One hidden turn or mirror swaps the rows below in pairs. Which row is each named row swapped with?
The rows were stretched afterwards, more along some directions than others.
lipum: [ 22 -15  27  -2   1   5  18  10 -34 -14 -10  -8  -4   9  -5   8   0]
tired: [ -5  30  -7  29 -18  16   9  14  12  -7   0 -18 -15  -3  16 -10 -44]
sebe: [ 19 -11  24  -3  10  -7  35   9  -3 -18   4  17  -4  15 -20   5 -14]
guzes: [ -7  10  10 -26   5   1  -1  11  33 -11  11  14   4  16  -5  -6  -4]
telas: [ -4  25   6  20  -7   6 -10  14  -8 -22  -1 -33 -16 -14   2  -7 -30]
Vide: [-10  27  -7 -16  26 -10  18   4  17  34   3  -5   2 -13   6 -14   1]
varo: [ 20  -5  21  -9   7  -7  34  14   1 -14   3  17  -3  15 -19   6 -15]
lasip: [  6   7   1  42  14  -4  12 -29   1  -3 -15  -4   6  -6  10   7  40]
kipaf: [ 10 -17  15 -18  10  -2 -12 -21   9 -11 -16  36  -4  -2 -30  20  39]
duli: [ -3  -5  -3   6  23  -9  -2 -39  17   3  -9  32  -6  18 -18   5  34]
nus: [  0 -32  36  16  22  -5  34  -3 -28 -12   8  17  11  17   3   3  24]
kel: [  2  -8  -3   9  20 -19   0 -33  18   2  -9  37  -3  18 -15   5  33]
deba: [-11 -11   1  10  14 -20 -13 -17  13 -20  16  13   8 -15  -1  25  29]
mirig: [ -5   7 -15 -14  21   7  33  15  12  -5   2   0 -20 -16 -10   4 -14]
bubu: [  8 -11  -6  -9   0 -17   7 -28   5  -2 -14  19 -18   5   2   6  30]
laf: [ 15 -23  22  -3 -15  10   5   6 -40 -14  -9 -13   7  16  12  17  24]
kepap: [-13   5  10   2   7   4 -12 -13  14  -7   2  -9  10   4  24   0  24]
Boni: [ -7   8  16 -28   2   0   7  17  29 -11  12  21   3  15 -13   1 -10]
kipud: [ -4  28  -7  35 -15  10   9   8  14 -10  -1 -12 -11  -4  18  -6 -39]
muv: [ -4 -24  19  33 -10   4   0 -32   3 -16  -7  37  18  23  17  13  27]
Mave: [ -8  18  -4  38 -12   6  14  -2  26  -9  -2   7  -2   4  24   0 -27]
Kor: [  3 -22  20 -15  -1   1 -16 -26 -14 -14 -22  31   7  -1 -20  16  50]
Feba: [ -5 -14  11  42  -6   4   9 -24  11 -16  -3  30  14  24  31  13  16]
Nivi: [ -6  15   7  41   8   4 -11 -25  22   4 -14   3   5  -3  21   7  32]
bobo: [-10  -3  -7  10   9 -18  -8 -16  18 -11   8  13   6 -25   1  23  13]
buz: [  7 -12 -27  -5  14 -20   9 -29  23  -2  -1  30 -12   0   9  13  27]
rok: [ -4  -2  14  49  -6   0  38  -7 -10  -9  -9   8  -6   2   8  13  17]
Mapu: [ 20 -16  27   4  -6   9   9   6 -41 -17 -12 -15  -1   5   5  17  13]
vaf: [ 10 -10   9   0 -23   3   0   8 -15   8  -3  12   8  14  18  23  42]
Rek: [-19   7  -2  -6 -17  20  -3  15  -2 -15   3 -20 -25  -5  12 -11 -20]
Numup: [ -5  -6  -8   4  14 -22 -10 -18  31 -12  21  19   3  -9  -7  26  20]
sas: [ -8   8  11  19  17  -3 -11 -24  13  -9  -9  -2  11  -2  20   2  40]
vamet: [ 18  -2   9   0 -11 -12  13  12  -3   7  -2  17   7  15  15  20  38]
dogun: [ -3  19  11  18  -5   3 -17  12 -17 -28   0 -27 -10 -19  -5   2 -12]
repot: [ 18  -8  18 -18   5  -4  33   9   7  -5   2  22  -3  19 -18   8 -10]
zisuf: [ -8  31 -11  37 -10   6   6   2  26  -7   3  -5  -9   0  18  -6 -33]
Padud: [-10   6   8  11  -3  -4 -22   4 -13 -33   6 -20   0 -12  -7   6   0]
nika: [-11  25 -17 -35   2  12   2   1  40  33  -9 -19 -15   5   9  -8 -11]
febez: [  8  -1  -3 -20  -2   2  -4 -14  -3  -9 -18  10 -11 -20 -39  10  24]
rur: [-13  28 -16 -30  -1  20  -3  -5  35  32 -11 -19 -19  10   6  -8  -3]
mebo: [ 13  -3  18 -14  10 -11  34  14  20 -12   5  31   2  19 -16   6 -12]
sune: [ -7  23   3 -10   1 -14  22  10  19  35   6   5   7  -4   1   0  10]
mutuf: [ 11   0  -2   4 -27   4   1   7   1  20   1  17   5  16  16  22  32]
Deda: [ -6 -24  31  16  21  -4  36   2 -28 -13   8  12   6  20   6   1  20]
kinal: [  2 -29  23  -5  -5  -2 -17 -25 -17 -20 -10  38  12  13 -14  15  50]
mamub: [-23   4  -2 -12 -13  23   6  16  -7 -12   3 -24 -25  -4  14  -9 -21]

bobo pairs with vamet
sune pairs with buz
Feba pairs with Boni
zisuf pairs with repot

One hidden turn or mirror swaps the rows below in pairs. Which row is each named row swapped with?
The rows were stretched afterwards, more along some directions than others.
Rar: [ -9 -14   3  12 -12  17  -2 -15 -16  10   0  13  -9   1  -6   9]
Gasot: [ -1   6   0 -15  16  19   7   6 -10  10  19  40  31 -30  -5  -3]
ruso: [  7  -9   2 -29  26 -42 -11  -1  -1  -1  -4 -30 -22  43  -7  -4]
mus: [ 23   8  -8 -18  16 -54   1  10  20 -10   6 -19  16  14   7   3]
bemi: [  4 -14  -6 -26  30 -54 -10   4  -3   0   0 -28 -18  46   6   9]
lefe: [ 32  19   0   9  -2 -10  11   5  23 -12   4  -6  35 -19 -10 -10]
Kive: [ 25   0   9  10 -24 -19  -4  -6  -5   6 -27 -44 -14  36  16  23]
fumam: [ 11  30  -4  -7 -11  29 -25 -10  26 -19   5  -3   8  14 -15  25]
guzi: [ -7 -11  13  11 -11   6   4  -9 -13  13  -3  13   4 -12  -5   0]
nak: [ -4  12  -6   6  -2  36 -30 -28  14 -15   2   2 -13  25 -17  30]
vak: [  7  -1  10  22  -9  11  15   1  -5  12   2  10  14 -28 -14 -14]
naz: [-18  24  16  20  29  15  -5 -29  -7 -20  20  24  -6  -2  -3  -8]
Feki: [-19  10  13  -4  32  26   4 -16  -7  -8  22  38  20 -20  -8  -9]
bim: [  4 -14  -5 -25  29 -54 -15   1  -3  -2   1 -30 -16  47   9  13]
ger: [ 11   3  -8 -12  13  12   0  19  -7  22  -8  10  18 -26  -5   6]
Zom: [ 10  22   0   4   5 -25 -16  -8  35 -24   1 -21 -11  12 -28  -5]
gara: [ 20   2  10   5  -7 -16  -6  -3  -3   7 -28 -39 -16  33   5  22]
kisif: [ 29  10  -5  -9   6 -42   8  15  17  -6   1 -11  20   0  16   2]
Tufov: [  2  -5  -7 -16  18  21   9  14 -12  15  14  32  33 -33  -6  -3]
Gino: [-10  21  12  30  27  12  -6 -33  -5 -18   8   3 -25  14 -17  -4]
lemod: [  2  19  -8   1 -12  33 -29 -20  22 -25   4  -4  -3  26 -15  29]
vufu: [ -9 -12   7   3 -18   8  -3  -9  -8  11  -4   9  -6   5  -1  14]
gozu: [ 30  22   2   3  -5 -26  11  13  24 -10   0 -10  30 -18   2  -8]
Nagus: [ 12  10   0 -26  22 -24 -13   4   7  -6   1 -31 -11  42 -20  -2]
fana: [ 21   1   1 -16 -28 -29   2   0  27 -18  19 -15  27  22  -9  -6]
kava: [ -5  14 -10  -2 -16  31 -27 -19  11 -16   4  -6  -5  26  -8  37]
las: [ 22   5   8 -13 -35 -30   1  -8  25 -17  14 -19  28  26   0  -6]
vimu: [ 26   1  10   8 -39 -25   3 -15  -2   2 -21 -45  -9  48  15  24]
Nat: [ -4   4   0  -8  22  19  11   0 -11   8  19  42  26 -31  -3 -11]
pusu: [ 21   1   4 -11 -32 -29  -1 -10  19 -20  19 -21  31  31   0  -2]
Medo: [ 11  12  19  20 -18   2  15   0   9   3  -3   8  23 -33 -12 -19]
kezi: [ 22  -3  12   3 -36 -30  -3 -15   5  -6 -11 -46  -8  58  16  17]
kugef: [-11  28  16  18  26  24   0 -29  -2 -19  23  29   9   3 -18  -7]
piba: [ 21   2   6   8 -16 -14  -3  -5  -5   6 -27 -44 -20  35  11  23]
meged: [ -1   4  -5 -13  20  21   8   5  -9   8  17  39  28 -32  -4  -9]
Telef: [ 13  23   6 -11  11   8 -11  -8   8 -12   2 -20  -9  33 -14   3]
zazu: [-22  -6   7   3  -9  14 -15 -16   2  -9  -1   9  -2  10  -4  15]
lizo: [  3  -9   2 -26  26 -47 -11  -4  -6   1  -4 -25 -21  43   5   6]
Bivif: [ 34  16  -6   2  -2 -26  12  13  17  -6   2 -13  32 -13   1  -1]
kir: [ 20  13   2  -7  -1 -28 -13  -4  39 -22  10 -23   0  14 -32 -17]
Pak: [ 21   4   3 -26 -17 -43  -1   8  34 -18  15 -20  24  16 -19 -15]
fefi: [-12  29  20  20  33  15  -6 -35  -3 -22  16  14 -11  10 -17  -4]
Ziso: [ 10  -1  -8 -10  19  13   0  17  -8  19 -14  -1   2 -15  -5  10]
Tikud: [ -9 -10  11   6 -15   5  -1 -10  -9  11  -3   7  -9   3  -6   9]

ger pairs with vak
meged pairs with Tikud
Feki pairs with zazu
Nat pairs with vufu

One hidden turn or mirror swaps the rows below in pairs. Which row is each named row swapped with?
The rows were stretched afterwards, more along some directions than others.
totum: [  3  20 -36  -3 -25  19 -21  10  -1 -15  12 -16   7 -10  -1  11  19  -6
   7  16]
nuga: [ 18   3  10  10   1  -7 -14  -9  10   1   1  -8  18   2  18   3   7  -6
  10  -9]
Davu: [-19  10 -31  -6 -26  10 -23  11 -24  -9  -4 -36  10 -18  -9  16   0 -18
  11 -13]
lar: [ 16  -4  -2   0   0 -19  -3  -2 -15 -11 -11 -21  31   2  14 -22  -6  -7
  23   7]
nidom: [-10  12 -21 -27 -20  -2 -14  15   1 -24  -3 -20   1 -16  13  22   2  -8
   8   3]
goz: [  3  10 -41  16 -10   8   6 -16  -5  -3  37   7  -9  11 -13   1  -4   0
  -6   5]
rerol: [ -6   6   1   2 -24  12   2  22   6 -27 -20  -3   4  -2   5  -7  12   6
   2  31]
zuniv: [ 10  -4 -11  38  12  -9 -10 -20  -6 -14  25   0  -3  -3   4  11  10 -10
  -4  -2]
lis: [  2   8 -12  18  -7  26 -24   0 -25 -24 -10  -8  24  -9 -15  -7  16  -9
   5  10]
Rut: [ -4  15 -14 -11 -22  10   6   9 -25 -25   4   1 -13  -9 -19   4   2 -10
   2  22]
Defaz: [-25  18   2  -1 -31 -11   2  -9  -9   0   8 -10   3 -20   3  10   0  -5
   0  -2]
Dunu: [-26  -5 -16   5 -23  -2 -18  15 -26   3 -18 -18   4 -26  -4  42  -2   2
   3 -23]
Bev: [  4   0  11   4 -11 -23   1   3  16 -16   2 -10   0   1  10  -8  11  -3
   3  14]
zopu: [ -5  -9 -19 -23  -8   9 -41 -11 -27   0  10   0   1  -5  -1   2  -4 -24
  13  -6]
kuzak: [-15   2 -25 -10 -15   1  -3   5 -23 -33 -10 -10   5 -15 -10  10  -1 -17
   2  17]
bivu: [-17  -7  -5  -7   7   8  -1   3   4   3   7 -14  13  -6   2   8  -8  -8
  -8  13]
luvut: [-32  -2 -11   1 -32   4 -40  11  -9 -24 -23 -21  18 -25  -1  29  14 -12
   6 -12]
noza: [-17  -1  -6 -27 -47  -6 -26  13 -18 -26 -29 -27  27 -20   0   5  15  -4
  27  -1]
dudib: [-40  -7 -24 -31 -18  14 -35  14 -31  15   5 -15   5 -20 -33  19  16  -5
  -2 -11]
Dova: [-14  17   0  14 -16  13  -6   1  -6 -16 -20   3  16 -35  -7  16   0 -13
  -4  10]
rirok: [ 13   6 -17   7  10 -13  28  -4 -23  -8  26   2   5  17  -6  -7 -20  -6
  17   1]
soro: [  7  13   2  -1 -10  -2   9   8   4 -13  -4  12 -21   4   5   5  -6 -12
   6  18]
bara: [  3  22   1  11  12   2  10 -16   5  -2  14 -15 -11  -2   7 -13  -3   3
   3   4]
vatet: [  5  -4 -14  27  31  -4  -3 -25 -15   8  22  -7  -6   7   2  -4  -7 -17
  -7 -13]
Nefo: [ -8   5   3  11  21 -12  28  -5  -9  -4  12  12   0  13  -6 -13 -17  -3
  -3  10]
katu: [  0  16   4  -3   2 -13  -4  -7  11   1  14   2  -7 -22 -13  14  19  -9
 -19   1]
kif: [-47 -19 -15 -18 -50  16 -38  11 -24 -19   1 -16  25 -23   0  42  19 -15
   8 -16]
notam: [ 13   7   2   4   3  27  -4  20   0 -17   1  -5  14  12  13 -11  -4   0
 -15  17]
fogeb: [  5   9   4   1  -5   8 -18 -15 -16  13  11 -15  16   7  10 -10   4  -5
  16   2]
vepe: [-26  -3   3 -14  -1 -18 -16 -18   9  14   9 -24   0 -23  -5   2  13  -5
  -7   0]
Lov: [ -1   2  -6   1   6  -1 -26  17 -33   5   5  -3   9   3 -23   3   3  -1
   3 -11]
buret: [-13   7  -4   1  10 -20  -9   0  -1   7  25 -10 -17 -38  -7   8   2   4
 -13   3]
Zuta: [ -3 -16 -11  10  17  11  -5  -4  -3  11  16  -8  10  14  -4  -7  10 -12
  -2   7]
Mif: [ -1  12 -30 -19 -26 -10   3  -8 -31 -15  19 -24  18  -4 -11 -13 -17  -2
  24   7]
Sem: [ 18   5  -7  20   3 -11  -6 -33 -15  -6   2 -11  -2 -10 -12  -1   4 -11
  20 -11]
binem: [ 30  17   1   2  12 -18  24  -4 -13 -12 -11  12  -2   7   6 -11 -16   0
  24   8]
lazu: [-14   0 -26  -8 -30  -2   4  16 -24 -21  22 -15   0  -2 -15  -3  -5  -4
   3  25]
kodo: [-44  -4 -28 -24 -41  -1  -2  18 -24 -12   0 -10   5 -25  -2   8  10  11
   8   8]
pemi: [  0   3 -17   2 -27  16   4  -3  -3  -9  -7   2  22 -21  20   6   7 -13
  10   1]
Biz: [-29   6 -37  -2  -8  28 -17   7 -25 -11   8 -12  -2 -13 -21  10   6  -5
  -7  -5]
giru: [ 30   4   6  22  28 -32   6   5  -9 -15  -7  -3  -3  12  21  -7 -10  -2
  -3   5]
kur: [  6  -6   4  26   4 -10   1   5  -6  16   4   3  10  -2  -6   5   8   5
   2 -11]
nukav: [-35   0 -18 -26 -61  22 -45  13  -6 -13  -2 -24  16 -35  -8  22  31 -10
   2   7]
kudin: [-28  -7 -26 -11 -15  11 -28  16 -20  -1  23 -23  -3  -5 -37   5   4  -9
   3  -3]
toza: [ -8 -12 -27   6 -19  -4 -11 -14 -11  -8  24  -8  -6 -17  -3  17  24  -4
   5   8]
lud: [ -8 -14 -15 -13 -26  12 -42  16 -20 -20  -3 -23  14 -29  -7  12  25  -3
   6   9]

bara pairs with Davu
zopu pairs with goz
kur pairs with lud
pemi pairs with notam
Biz pairs with vatet

